One turn sends every row of this set to another row. A few are shown first. Where does it send the rows asked after them?
Ped: [  7  21   8   5   3   2   7  21 -15  -8  -1  -6  10  -3   4 -17  -6   9
  14   5   8  -1  -6  -3  -2   1 -18   3  15  -2 -19  -8  -1  -2]
suraz: [  6  21   5   9   6   5   3  16 -15 -18   1  -2   8  -4   1 -16  -4  11
  11   6   8   6  -6  -4  -3  -4 -13   3   9  -1 -21  -3  -2  -3]
mepot: [  5  -5   4  -6   8   3   1   1  -6  -4   2   0   8  -1  -1  -2  18   8
   4  10   6   0  -9  -4  -5   1 -42   8   4  -4 -12  -7  22  -2]
gifep: [  5  -5   5  -6  11   4  -2  -2  -5  -8   2   0   6  -1  -1   0  19   8
   3  10   6   4 -10  -4  -6  -2 -40   8   2  -3 -13  -3  23  -2]
febug: [  9   4  11  -9   6 -11  -3  -9   1   4   1  -5   2   0   6   0 -22   7
   8  13   8   2  -6   2 -13   2 -13   9 -17   0 -22  -3 -17  11]
zek: [ 15   6  15 -16  -2 -13   4  18 -14  -5   1 -16   6   1   7   2   3   8
  16  13   3  12  -8   8 -14  -4 -14   7   1  -9  -5 -17  -5 -14]
les: [ 10 -12   5  -2 -11  -2   4  -2  -3  16   5  -1   6  -2   3  -4  12   6
   6  10   4  -1  -9  -1  -6  -4 -27   9 -17   4  -7   3  13  -8]
Faseb: [ 13  10  11 -16  -6 -10  10  18 -14  -6   4 -12   7   0   5  -4   4   9
  13  12   1   8  -7   3  -9  -3 -16   9   1  -9  -5 -23  -7 -15]
dup: [ 10   0   4 -12   9  -1   8  10  -2  17  -2  -1   7   1   3 -18 -11   9
   8   8   9 -10   4  -8  -1   6 -13   9   4  -4  -9   5  17   6]
buka: [ 11 -13   7  -3  -9  -4   3  -1  -3  17   3  -3   6  -1   5  -2  11   5
   8  11   4  -1  -9   1  -8  -4 -27   8 -16   3  -7   4  13  -8]
Vive: [  6 -18   8  -8  27  -6   2   2  -5 -16   0   1   5  -2  -2  -7   6   8
   9  10   1   0  -2  -2 -11   7 -26  11  16  -3 -14   5   0 -11]
volis: [ 13   9  15 -19  -8  -7  -2  -4 -14   0  -5 -10   5  -1   5  12  -4   4
  20  11   5  -6  -6   7 -15   4 -31   5  -4  -5 -12 -11 -20  -1]
Fid: [ 15   6  13 -14   1 -12   1  14 -14 -13   2 -14   4   1   6   3   5   9
  14  14   3  18  -8   8 -15  -8  -9   7  -2  -8  -6 -13  -5 -15]
dilo: [ 11  16  14   5  13  -4  -4  19 -15  -9  -5 -12   7   0   8  -6  -7   7
  19   8  10   8  -6   7 -12  -2 -11   0  14  -1 -20   4   3  -1]
funur: [  7 -18  11 -10  26  -9   3   5  -5 -11  -1  -2   5   0  -1  -7   5   7
  12  10   1  -3  -2   0 -12  10 -29  10  19  -3 -13   5   1 -11]
san: [  9   6  11 -11   0 -11   3  -5   0  11   2  -5   4  -1   6  -5 -23   7
   8  11   8  -5  -5   0 -10   7 -19  11 -14   0 -20 -10 -17  11]
zole: [  5 -16   6  -8  23  -4   5   2  -5 -18   2   3   5  -3  -4 -11   7   8
   8   9   0  -3  -2  -6  -8   8 -28  12  16  -2 -14   3  -2 -12]
Lev: [  9  -4   6  -5  -3  -8  -1   4  -5  -3   1   0   6  -5  -1  -2  -4   9
  10  15   9   0  -4  -2  -9  -4 -10  10  15  -5 -16  14 -26  20]
Figo: [  8  -2   5  -5  -6  -7   2   4  -6  -3   2   1   6  -6  -2  -5  -3   9
   9  14   9  -2  -4  -3  -6  -4 -12  11  15  -5 -15  12 -26  20]
kabu: [  6   2  -1  -9   8   5   8   4  -3   7   0   6   7  -2  -1 -21  -8  12
   2   9   8  -6   3 -13   4   2 -10  10  -1  -3 -11   4  14   4]
maz: [  8  17   9   9  13   1  -4  14 -15 -19  -3  -6   6  -2   4  -8  -4  10
  14   7   9  11  -6   2  -9  -6  -8   2   9  -1 -21   4   1  -2]
peruz: [  8   6   9  -8   3  -9  -1 -11   0   1   2  -1   3  -2   4  -4 -21   9
   5  12   8   2  -6  -2 -10   3 -14  10 -19   1 -22  -6 -19  11]
bulo: [ 10   9  12 -15  -4  -2  -6 -13 -13 -14  -3  -3   3  -2   2  13  -1   6
  14  11   5   4  -6   4 -15  -2 -24   5 -12  -4 -15  -6 -22  -2]
Bik: [  7  -6   7  -8  10   0   0   4  -5   1   1  -4   8   1   2   1  17   7
   7   9   7  -1 -10  -2  -7   2 -44   8   6  -3 -12  -6  24  -2]
gibu: [  7 -17  10 -11  23  -8   7   7  -5  -8   0  -2   7  -1  -2 -10   5   7
  11   9   0  -7  -2  -3 -10  12 -32  11  20  -3 -12   1  -1 -11]
saz: [ 13   8  16 -18  -3  -6  -7  -8 -14  -7  -6  -9   3  -1   6  16  -4   5
  19  12   6   2  -6   9 -18   0 -26   4  -8  -5 -13  -5 -20  -1]
Peba: [ 10  -4   5  -9  20  -1  -3   2  -2   4  -4   0   3   2   4  -9  -9  10
   7  11   9   4   3  -4  -7  -3  -2   8  -2  -2 -12  18  18   5]
gik: [ 12 -14   8  -2  -8  -4   1  -2  -2  15   3  -3   5   0   5   0  12   5
   8  11   4   2  -9   2 -10  -6 -25   8 -17   4  -7   7  13  -8]
zet: [  7  -1   0  -7  14   5   2  -1  -2  -1  -1   6   4  -1   0 -16  -7  11
   2  10   8   2   3 -11  -1  -4  -4  10  -5  -2 -13  13  15   4]
nela: [ 10  10   8 -14  -6  -6   9  13 -14 -14   5  -8   7  -2   3  -6   6  11
   9  12   1  13  -7   0  -7  -6 -13   9  -3  -8  -6 -21  -8 -15]
Mag: [ 11 -13   6  -1  -8  -2   1  -5  -2  12   3  -1   5  -1   4  -1  13   6
   6  11   4   3  -9   1  -8  -6 -24   9 -19   4  -8   7  13  -9]
Budu: [ 10 -12   5  -1 -10  -1   3  -4  -2  12   5   1   5  -2   4  -3  13   6
   5  11   3   1  -9  -1  -6  -6 -25   9 -19   4  -8   4  12  -9]
rigi: [  9  -2   6  -7  -7  -8   2   7  -6   0   1   0   7  -6  -2  -5  -4   9
  10  14   9  -4  -3  -3  -6  -3 -14  10  17  -6 -15  10 -26  20]
fatef: [ 10  -4   7  -6  -3 -10  -1   7  -6   0   0  -2   6  -4   0  -1  -5   9
  11  15   9  -2  -4  -1 -10  -3 -12  10  17  -5 -15  14 -25  21]
Mupo: [  8  -8   9  -8  13  -1  -3   2  -5  -2   0  -5   7   2   2   4  16   6
   7  10   7   2  -9   1 -10   0 -41   7   6  -4 -12  -2  25  -2]
kozez: [  9  12   9 -16  -9   1  -1 -11 -14 -12  -1  -1   5  -4   0   6  -2   7
  12  10   3  -1  -5   0  -9   0 -28   6 -11  -5 -14 -12 -25  -2]
norul: [ 12   9   9 -13  -1  -7   3  10 -15 -18   4  -9   5  -1   3  -1   7  11
  10  13   2  18  -8   3 -11  -9  -8   9  -5  -8  -7 -15  -7 -15]
ziv: [ 10  12  11 -17 -11  -2   2  -5 -14  -4  -2  -5   6  -3   2   6  -3   6
  15  10   4  -7  -5   1 -10   4 -32   6  -6  -5 -13 -16 -23  -2]
tuge: [ 12  -4   8 -12  15  -4   1   8  -2  15  -5  -4   5   3   6 -10 -12   9
  11  10  10  -4   3  -2  -7   3  -9   7   3  -3 -10  13  19   6]
noz: [  5 -15   7 -10  21  -5   8   5  -5 -13   2   2   7  -3  -4 -13   6   8
   8   9   0  -6  -2  -6  -7  11 -31  12  18  -2 -13  -1  -1 -12]
Dek: [ 10  -4   8  -7  -5 -10   2   8  -6   2   1  -2   7  -4   0  -3  -5   8
  12  14   9  -4  -3  -1  -8  -2 -14  10  18  -6 -15  11 -25  20]
zogar: [ 10  18  13   4   7  -4   3  25 -15  -3  -4 -12   9   0   7 -11  -8   8
  19   6  10   0  -6   4  -9   2 -18   1  17  -2 -18  -3   2  -1]
lofa: [ 10   4  13 -10   4 -14  -1  -6   1  10   0  -7   3   0   7  -1 -23   7
   9  13   9  -1  -5   3 -13   6 -17   9 -15   0 -21  -6 -16  11]
tus: [  6  -7   7  -6  14   1  -5  -1  -6  -7   1  -3   7   1   1   4  18   7
   5  10   6   5 -10  -1  -9  -2 -38   8   2  -3 -13   0  24  -2]
sib: [  7   7   8  -9   0  -9   3  -8   1   5   3  -2   4  -2   3  -6 -22   8
   5  12   8  -2  -5  -3  -7   5 -16  11 -17   0 -21 -10 -19  11]

Budu -> buka
suraz -> zogar
kabu -> tuge
And these:
rigi -> fatef
zole -> gibu
sib -> lofa
tus -> mepot
saz -> kozez
nela -> zek

